[[127  70 117 103  86 113 115  95  84  72 126 117  93]
 [117  56 103 101  87 116 123 108  88  72 132 118  82]
 [114  56 139 106 131 122 119  39  82  33  79 132  66]
 [100  70 140 112 132  94 108  20  64  39 102 125  71]
 [121  83 104  91 110 113 119 101  85  79  88  98  99]
 [114  75 137 102 108  91 109  31  56  44  86 118  72]
 [121  62 105 108  97 116 115 107  85  78 126 116  88]
 [109  71 130 114 122 107 113  52  84  15  89 136  70]
 [104  75 114 102  94 102 109  71  85  79  85  97  91]
 [122  72 108  94  99  99 101  99  88  88 103 116  87]
 [115  73 125 103 117  93 127  27  78  39  93 119  72]
 [130  63 110 114  93 111 133  96  97  91 107 109  85]]
63

[[110 133  55 127  88  78 121 100 163 136 143 131 116 103 102]
 [ 66  83 146 135  80  64 137  58 125  99  73  94 139 121 116]
 [ 53  99 142 145  83  61 138  62 126 110  80  86 119 116 113]
 [140 100  63  54 120 141  58 139  63  89 114 106  69  83  87]
 [122  55 120  52 110 133  76 104  45  53  67  97 112 106 102]]
55

[[ 38 128 111  95  19 116  95 101 109 107  97]
 [107 117 129 107  98  48  65 120  86 110 122]
 [ 95 123 137  86  88  46  39 124  82 110 123]
 [ 93  67  92  87 101 136 139  63 106 100  97]
 [ 98 110 102  82 115  69  68 106  78 104  95]
 [ 91 103  90  98  98 107  94 107 104  94  92]]
103

[[ 37 176  33 162  19  41 130 185 119 131 145 176 179  43  49]
 [ 21 156  42 146  44  44  84 168  97 149  77 170 164  53 100]
 [159  48 142  36 163 143 112  47 112  29 112  21  37 172 103]
 [178 174  41  30 174  43  80 157  75  56  94 162 171 139 112]
 [152  38 150  39 165 153  30  16  27  75  55  30  28 100 156]
 [ 33  60 153  55 126 140 149  54 156  60 151  45  72 131  58]]
60

[[168 154 150 118 116 100  81 153 140 137 122 109 138]
 [ 93  96  54  92  99  23  30  79 115 118  84  69  91]
 [ 83  67  52  88  66  76  86  52  66  52  81  97  51]
 [ 49  69  17  21  93  54  54  61  63  32  59  48  46]
 [ 46  55  26  44  73  35  91  48  13  28  74  36  51]
 [155 128 182 182  90 171 168 146 125 150 149 156 150]]
128

[[123  84  86 121 131 116 119 117]
 [101 166 110 102  52  55  67  80]
 [ 94  61 108 148  95  91 146 153]
 [ 70  90 119  93  80  94 114 102]
 [125 155 107 113  88  83  97  99]
 [ 89 119 102  84  53  68  51  81]
 [104 144  94  70  89  92  65  64]
 [115 115 113 111 110 104 110 102]
 [104  71  84  92 124 121  99  96]]
71
---
array([103,  25,  40,  73,  91, 105,  28]): 73

array([[136,  43,  42, 101, 117, 108, 125],
       [107, 139, 100,  89,  47,  70, 163],
       [162, 106,  63,  84, 103, 127,  44]]): 89

array([[ 84, 128,  79, 105,  73, 106, 135],
       [111,  68, 115, 114, 178,  77, 152],
       [106,  80, 110, 117, 160,  83, 153]]): 114

array([65, 43, 50, 31, 96, 61, 18]): 31

array([ 69, 113,  50,  89,  35]): 50

array([ 75, 170,  98, 136,  41]): 98
---
62; 144; 35; 132; 61; 150; 26
53; 158; 151; 159; 43; 74; 173
out 74

76; 111; 54; 69; 160
98; 138; 178; 151; 49
174; 24; 79; 54; 114
out 151

137; 62; 122; 172
112; 82; 128; 153
out 128

184; 113; 85; 101; 26
52; 161; 170; 127; 64
out 127

126; 56; 102; 101; 83; 83; 90
92; 101; 55; 150; 166; 141; 70
158; 143; 44; 33; 66; 44; 30
out 141

68; 105; 130; 52
87; 69; 183; 107
out 183
---
156; 159; 169; 171 => 171

44; 111; 95; 27; 176; 79 => 27

166; 60; 13; 41; 156; 63; 30 => 41

129; 62; 136; 38
76; 157; 45; 141
79; 88; 113; 90
=> 38

67; 128; 59; 164; 108; 28; 151 => 164

99; 126; 92; 167; 100 => 167
---
((22, 148, 164, 117, 94, 149), (40, 130, 117, 121, 65, 130)) yields 22, 130
(120, 172, 160, 116, 137, 95) yields 120, 95
((69, 155, 59, 113, 80, 20), (114, 85, 79, 100, 102, 99)) yields 69, 99
((158, 51, 85, 34, 127, 159), (128, 75, 114, 52, 132, 179), (106, 75, 131, 40, 69, 181)) yields 158, 181
(119, 129, 34, 62, 20, 81) yields 119, 81
(99, 134, 140, 73, 123, 122, 177) yields 99, 177
(151, 167, 67, 178) yields 151, 178
((88, 105, 108, 121, 100, 123), (70, 79, 142, 160, 27, 134), (96, 110, 117, 107, 124, 125)) yields 88, 125
(69, 148, 131, 23, 58) yields 69, 58
(156, 109, 121, 180, 29, 59, 87) yields 156, 87
---
[106 107  87 170 108 168 109] 106
[139  74  98  31  84 119  57] 139
[ 93 144  23 108 106] 93
[110  99 122 101  23] 110
[ 73 146  85 161  42  86 175] 73
[145 154 171 125 150 148] 145
[ 99  34 114  87 113 102 101] 99
[ 56  44  86 187 124] 56
[ 95 104  98  94  91  44 165] 95
---
68; 129; 79; 127; 181; 106 -> 127
60; 165; 128; 118; 62; 70; 104 -> 62
165; 114; 101; 98; 86 -> 101
116; 143; 99; 179; 168; 141; 178 -> 168
29; 142; 144; 141; 84; 166; 128 -> 84
46; 15; 98; 165 -> 15
106; 105; 66; 88; 16 -> 66
144; 104; 177; 129; 147; 149; 61 -> 147
131; 138; 164; 64 -> 138
---
[ 50 116  67 119  17] out 116
[ 97  96 130  33 110] out 96
[100  49 123  58 168] out 49
[ 35  25  66 158 103] out 25
[171 142 141 152 146] out 142
[132  68 184  89 164] out 68
[125  73  34  62 124] out 73
